Here are some numbered points:
0.152/-0.081/-3.374/-1.499/-0.953/-4.124/-1.560/0.030/1.324/3.710/-0.630/-1.333/-1.090/-0.799/2.011/-1.447/0.623/2.682/2.439/0.673/-1.324/0.030/-1.315/-0.245/-0.300/-3.156/-0.492/-0.807/-0.719/-0.254/0.116 0
1.286/0.300/-0.011/0.822/1.772/-0.856/0.849/-0.069/-0.374/-0.290/0.197/-0.037/0.485/1.259/-0.410/0.509/-0.169/-0.850/-0.437/-0.006/0.235/-0.050/-0.365/-0.573/0.434/-0.471/1.066/0.435/0.211/-0.688/-1.012 1
-0.070/1.540/0.228/0.870/-0.166/1.100/-0.302/1.366/-0.421/-0.212/-0.354/0.603/0.316/-0.586/-1.044/-0.470/0.907/-0.317/-0.849/-1.022/-0.649/0.216/0.054/0.493/-0.426/-1.225/0.503/0.352/-0.538/-1.005/-2.088 2
0.509/0.560/0.571/0.614/0.168/-0.518/1.000/-0.267/-1.963/0.111/-0.854/-0.481/0.471/0.609/-0.491/2.266/-0.631/-0.729/-2.661/0.749/0.537/-0.289/-1.525/-0.556/1.690/-1.042/0.240/0.690/1.953/-0.094/-0.501 3
0.170/0.081/1.195/1.137/-0.062/1.638/0.607/0.349/-1.420/-0.146/-0.465/0.126/0.090/0.282/-0.812/0.609/0.355/-1.424/-1.430/-0.887/0.143/0.012/-0.502/0.691/0.462/0.545/-0.703/0.301/0.140/-0.201/-0.516 4
-0.346/-3.177/1.974/0.665/1.949/1.161/0.945/-1.190/1.427/-2.881/0.468/0.752/0.514/0.366/-0.239/0.802/-0.721/-1.606/-0.022/0.197/-1.008/-1.043/2.367/-0.370/1.149/3.058/0.185/-1.007/0.553/0.843/0.504 5
0.028/-0.181/2.331/0.799/-0.164/0.662/0.603/-0.321/-0.941/-1.536/-0.293/0.807/0.646/0.175/-0.684/1.046/-1.286/-1.260/-0.798/-0.566/0.386/-0.027/0.246/-0.465/0.696/1.441/0.072/-0.026/0.147/-0.112/0.113 6
-1.038/1.281/-0.495/-0.801/-0.851/-0.172/-0.574/0.662/0.406/0.344/-0.465/1.233/0.633/1.314/-0.462/1.467/0.755/2.299/0.679/0.042/1.814/1.196/-0.680/0.225/-0.204/-0.603/-1.061/1.190/-1.382/-0.882/-0.111 7
-0.890/-0.430/1.263/-0.144/-0.170/-0.248/-0.194/-0.247/0.911/-0.719/-0.530/0.920/0.180/0.625/-0.168/0.488/-0.470/0.371/0.933/-0.598/0.067/0.424/0.634/0.060/-0.015/1.104/-1.268/-0.414/-1.072/-0.068/0.403 8
1.597/1.176/-0.427/-0.060/-1.033/-1.873/-0.427/0.570/-1.520/1.590/-0.432/-1.962/-0.603/-1.210/-0.017/-1.359/0.240/-1.101/-0.612/0.054/-1.300/-0.596/-1.393/-0.031/-0.593/-2.668/0.442/0.681/0.758/-0.308/-0.855 9
0.258/2.787/-0.940/-0.005/-1.008/0.085/-0.555/0.956/-0.401/1.259/-0.127/-0.510/0.751/1.033/-0.372/-0.168/0.175/0.847/0.845/-0.693/1.257/0.535/-0.967/0.575/-1.019/-1.216/-0.596/1.094/-0.956/-0.511/0.213 10
-0.002/-3.158/-0.161/0.193/2.184/-1.174/0.172/-0.893/2.256/-0.999/0.406/0.693/0.020/-0.388/1.185/-0.873/0.210/-0.002/2.174/0.476/-1.671/-0.219/1.743/-0.795/-0.326/1.157/0.583/-1.301/-0.054/0.141/0.025 11
3.285/-0.111/-2.239/-0.903/-0.194/-1.885/-0.745/-0.071/-0.931/2.229/0.774/-2.765/-2.022/-2.149/1.378/-2.947/0.020/-1.967/0.287/1.783/-1.327/-1.200/-1.210/0.015/-0.606/-1.736/2.880/-0.092/1.895/1.241/-0.446 12
0.901/0.618/1.058/0.939/0.942/1.976/1.153/0.017/-1.141/-1.474/1.242/-0.115/0.610/1.127/-1.077/1.076/-0.706/-1.824/-1.703/0.017/1.479/-0.209/0.064/-0.457/0.263/1.633/0.549/0.992/0.880/0.471/0.539 13
-0.974/0.242/1.185/-0.118/-0.641/0.299/-0.366/-0.139/0.292/-0.912/0.057/1.331/0.528/1.533/-0.451/0.892/-0.422/0.673/0.082/-0.471/1.574/0.772/0.396/-0.240/-0.423/1.911/-0.844/0.720/-1.120/-0.046/0.800 14
-1.351/-3.734/0.002/-1.175/0.721/-0.741/-0.179/-1.381/3.183/-0.945/0.627/1.435/-0.595/-0.585/1.747/-1.182/-0.196/0.980/2.629/0.143/-1.505/-0.250/2.308/0.240/-0.115/2.387/-0.296/-2.518/-1.248/0.478/0.901 15
-0.398/-1.254/-0.972/-1.033/0.822/0.904/-0.092/-0.851/1.544/-1.022/1.059/0.780/0.190/0.862/1.072/-0.064/-0.376/0.814/2.193/0.716/0.669/0.549/1.346/-0.298/-0.298/2.582/0.396/-0.862/-0.991/0.625/1.242 16
1.053/1.283/-0.282/0.353/-0.827/-0.609/-0.693/0.849/-1.212/2.297/-0.244/-1.687/-0.469/-0.536/-0.467/-1.550/0.481/-1.110/0.063/-0.770/-0.592/-0.246/-0.992/0.741/-0.606/-1.843/-0.227/0.250/0.026/-0.198/0.001 17
-0.352/-0.230/0.064/-0.094/-0.289/1.489/0.015/0.046/-0.142/-1.135/0.707/-0.386/-0.769/-0.591/-0.216/-0.828/0.057/-0.720/-1.491/-0.091/-0.223/-0.195/0.717/-0.035/-0.371/0.564/0.616/-0.260/0.726/0.358/0.085 18
1.184/1.934/1.161/0.526/-0.436/1.189/0.801/0.629/-2.123/-1.074/0.051/0.301/0.582/1.521/-1.779/1.762/-0.893/-1.149/-2.791/0.562/2.517/0.552/-1.166/-0.946/0.278/0.700/0.958/2.053/1.368/0.126/-0.657 19
-0.714/-2.264/0.322/-0.363/0.692/1.753/0.454/-1.068/1.242/-2.134/0.975/0.645/-0.261/-0.755/0.387/-0.416/-0.688/-0.481/0.171/0.183/-0.538/-0.115/2.151/-0.198/-0.055/2.290/0.340/-1.597/0.097/0.632/0.581 20
-0.246/0.179/-0.262/-0.115/-0.169/0.149/-0.664/0.597/0.622/0.151/-0.122/0.521/-0.136/-1.303/0.334/-1.638/0.945/0.742/1.455/-0.530/-0.886/0.332/0.136/0.318/-1.040/-0.733/0.404/-0.404/-0.782/-0.705/-0.897 21
0.281/-2.084/-0.317/0.300/1.775/-1.500/0.498/-1.018/1.410/-0.825/0.164/0.238/-0.098/-0.303/0.748/-0.716/-0.085/-0.163/1.670/0.379/-1.374/-0.216/1.422/-0.624/-0.226/0.837/0.509/-0.962/-0.114/-0.162/-0.271 22
2.859/1.186/-1.836/-0.279/0.008/-1.035/-0.301/0.591/-1.647/1.352/0.896/-2.712/-1.339/-1.016/0.587/-1.937/-0.352/-2.306/-0.658/1.547/-0.173/-1.297/-1.017/-0.664/-0.636/-1.591/2.662/0.811/1.924/1.278/-0.234 23
0.467/-0.701/-1.449/-1.003/0.460/-0.083/-0.665/0.002/1.475/0.330/0.957/-0.289/-0.801/-0.255/1.125/-1.632/0.388/0.259/2.264/0.968/-0.176/-0.139/0.771/0.181/-0.770/0.632/0.668/-0.625/-0.449/0.691/1.133 24
-0.684/-0.595/0.045/-0.234/0.197/1.932/0.342/-0.384/0.312/-1.218/0.938/0.201/0.000/-0.992/-0.071/-1.019/-0.125/-0.415/-0.124/0.106/-0.355/-0.182/0.992/-0.214/-0.167/1.060/0.252/-0.882/0.270/0.583/0.476 25
Which five points above are nearest to each new point by angle? Their numbers follow each, nearest first.
-0.164/2.775/0.300/0.643/0.014/1.584/0.739/0.581/-1.203/-0.552/0.125/0.015/1.398/1.303/-1.347/1.195/-0.065/0.036/-0.788/-0.749/1.611/0.568/-1.020/-0.166/-0.171/-0.077/-0.391/1.284/-0.209/-0.590/0.181 19 13 10 4 7
-0.001/1.657/1.197/1.193/-0.722/1.388/0.350/0.840/-1.939/0.784/-1.022/-0.150/0.379/0.054/-1.148/0.511/0.763/-1.020/-1.295/-1.561/0.211/0.236/-0.692/0.950/0.208/-0.772/-0.921/0.634/-0.134/-0.375/-0.197 4 2 19 17 3
-0.051/0.053/0.097/0.551/0.252/-0.939/0.905/-0.357/-0.958/-0.043/-0.898/-0.213/0.328/0.725/-0.091/2.411/-0.066/0.266/-1.681/0.724/0.490/0.128/-0.973/-0.466/1.411/-0.786/-0.319/0.384/1.204/-0.058/-0.521 3 19 1 4 13
0.885/-1.100/-2.229/-1.075/0.017/-3.593/-0.381/-0.863/0.664/1.848/-0.572/-1.313/-0.910/-0.427/1.762/0.262/-0.330/1.654/-0.026/1.782/-1.304/-0.164/-1.185/-0.577/1.055/-1.985/0.524/-0.752/1.344/-0.018/-0.625 0 12 9 23 22
-1.325/0.021/0.657/0.133/-0.220/-0.643/-0.608/0.380/1.609/0.167/-0.502/0.456/0.412/-0.091/-0.308/-0.168/0.780/1.058/1.408/-1.311/-0.968/-0.058/0.357/0.975/-0.516/-0.429/-2.166/-0.571/-1.978/-0.613/0.141 8 21 7 15 0
-0.238/-0.988/-1.272/-0.597/0.100/-1.723/-0.007/-0.629/0.704/1.127/-0.574/-0.020/-0.312/-0.176/1.144/0.658/-0.035/1.367/0.568/1.182/-0.564/-0.327/-0.316/-0.141/0.917/-0.764/-0.353/-0.521/0.713/0.179/-0.117 0 22 11 15 24
1.735/2.946/1.873/1.435/-0.941/1.640/0.932/0.745/-3.901/-1.664/0.532/0.253/0.787/2.509/-2.830/2.456/-1.458/-2.045/-3.894/0.604/3.046/0.356/-1.677/-1.184/0.401/0.803/1.384/3.285/2.031/0.305/-0.814 19 13 3 4 6
-1.049/0.023/0.163/0.089/-0.294/-1.388/-0.932/0.906/1.356/1.159/-0.642/0.911/-0.010/-0.357/-0.201/-1.056/1.609/1.272/1.766/-1.113/-0.849/0.471/0.211/1.052/-0.822/-1.809/-1.197/0.095/-1.931/-1.557/-0.746 21 0 7 10 2
1.267/2.358/1.223/0.812/-0.705/0.737/0.562/0.971/-2.621/-0.946/0.336/-0.096/0.736/1.838/-1.961/1.975/-0.679/-1.690/-3.215/0.648/2.356/0.278/-1.442/-0.508/0.251/0.206/1.637/3.127/1.665/-0.087/-0.735 19 13 3 4 1
0.006/0.436/0.347/0.432/-0.669/0.699/-0.241/0.454/-0.506/-0.124/-0.230/-0.152/-0.276/-0.742/-0.714/-0.670/-0.196/-0.734/-0.676/-0.171/-0.476/-0.278/-0.314/0.203/-0.091/-0.866/0.325/0.225/0.398/-0.234/-0.764 2 9 17 4 18
-0.869/-0.132/1.072/1.023/-0.057/1.729/0.343/0.516/0.008/-0.789/-0.048/0.816/0.217/-0.888/-0.595/0.179/0.662/-0.014/-1.399/-0.421/-0.194/-0.225/0.510/0.785/0.019/0.361/-0.635/-0.017/-0.062/-0.546/-0.382 4 2 18 6 25
-0.806/-0.800/0.726/0.309/0.364/-0.233/-0.200/0.055/0.708/-0.294/-0.333/0.785/-0.075/-0.079/0.089/0.143/0.477/0.461/0.593/-0.735/-0.870/-0.105/0.578/0.486/0.179/0.231/-1.138/-0.327/-1.006/-0.107/0.078 8 15 11 22 5
0.544/3.158/-1.401/-0.161/-0.697/-0.310/-0.859/1.325/-0.817/2.159/-0.493/-1.142/0.571/0.847/-0.224/-0.898/0.723/0.713/0.934/-0.486/1.104/0.432/-1.382/0.469/-1.280/-2.345/0.054/1.505/-0.640/-0.593/0.039 10 17 9 7 0
-0.232/-2.367/1.139/0.494/1.468/0.275/0.126/-0.944/0.886/-1.588/0.309/0.783/0.208/0.191/0.439/0.684/-0.724/-0.545/0.641/0.215/-0.886/-0.552/1.166/-0.211/0.346/2.030/0.072/-0.880/0.727/0.421/0.396 5 20 11 22 15
1.024/0.915/0.100/0.759/-0.442/-1.026/0.337/0.013/-2.572/0.975/-1.222/-0.909/-0.050/0.007/-0.526/2.052/-0.417/-0.906/-2.615/0.162/0.293/-0.308/-1.788/-0.677/1.264/-2.130/0.532/1.289/1.798/-0.214/-0.782 3 19 9 1 23
0.401/-0.017/0.595/0.493/0.020/-1.261/1.334/-0.535/-1.081/0.199/-0.816/0.032/0.284/0.873/-0.124/2.441/-0.383/0.277/-2.358/0.129/0.474/-0.199/-1.441/-0.222/1.372/-0.570/-0.405/0.685/0.806/0.040/-0.378 3 19 1 4 6
-0.996/-1.014/0.560/-0.071/-0.007/-0.238/-0.126/-0.440/0.992/-0.183/-0.437/0.386/0.222/0.636/-0.025/0.307/-0.342/0.573/0.990/-0.751/-0.153/0.454/0.795/-0.252/0.254/0.999/-1.127/-0.704/-1.051/-0.078/0.380 8 15 14 16 11
1.088/0.994/-0.478/-0.268/-0.686/-0.336/-0.145/0.310/-0.795/-0.078/0.341/-0.075/0.126/0.581/-0.261/0.229/-0.151/-0.152/-0.872/1.113/1.420/0.286/-0.810/-0.302/0.016/-0.250/0.997/1.269/0.648/0.258/-0.627 19 3 23 1 13
0.829/-0.383/-0.924/0.102/0.569/-0.959/0.503/-0.788/-1.107/0.249/-0.395/-1.010/-0.171/-0.227/0.602/1.633/-0.788/-0.402/-1.773/1.254/-0.113/-0.606/-0.860/-0.781/1.201/-1.015/0.577/0.111/2.404/0.680/0.056 3 23 12 1 9
0.551/-0.120/-3.654/-1.820/-0.931/-4.682/-1.804/0.246/1.396/4.191/-1.091/-1.511/-1.597/-1.174/2.454/-1.029/1.049/2.729/1.974/1.808/-1.483/-0.186/-1.462/0.181/-0.288/-3.881/0.070/-0.349/-0.316/-0.366/-0.288 0 12 9 17 24
0.033/1.367/0.458/0.850/-0.252/0.847/0.085/0.925/-0.654/-0.141/-0.183/0.016/0.461/-0.506/-0.866/-0.476/0.440/-0.395/-0.556/-0.563/0.104/0.190/-0.493/-0.061/-0.304/-1.005/0.169/0.770/0.085/-0.485/-1.114 2 4 19 17 10
0.968/0.762/-0.218/0.316/-0.973/-1.820/-0.538/0.298/-0.839/1.634/-0.622/-1.582/-0.609/-0.976/0.134/-1.490/0.074/-0.808/-0.454/-0.095/-1.164/-0.569/-1.176/-0.074/-0.371/-1.895/0.622/0.617/0.634/-0.385/-0.922 9 17 12 23 0
3.024/1.166/-1.964/0.253/-0.151/-1.346/-0.076/0.217/-1.993/1.447/0.569/-3.033/-1.458/-0.566/0.325/-1.618/0.151/-2.365/-1.283/0.909/0.359/-0.942/-1.401/-0.148/-0.690/-1.648/2.329/1.298/1.880/0.807/-0.469 23 12 9 17 3
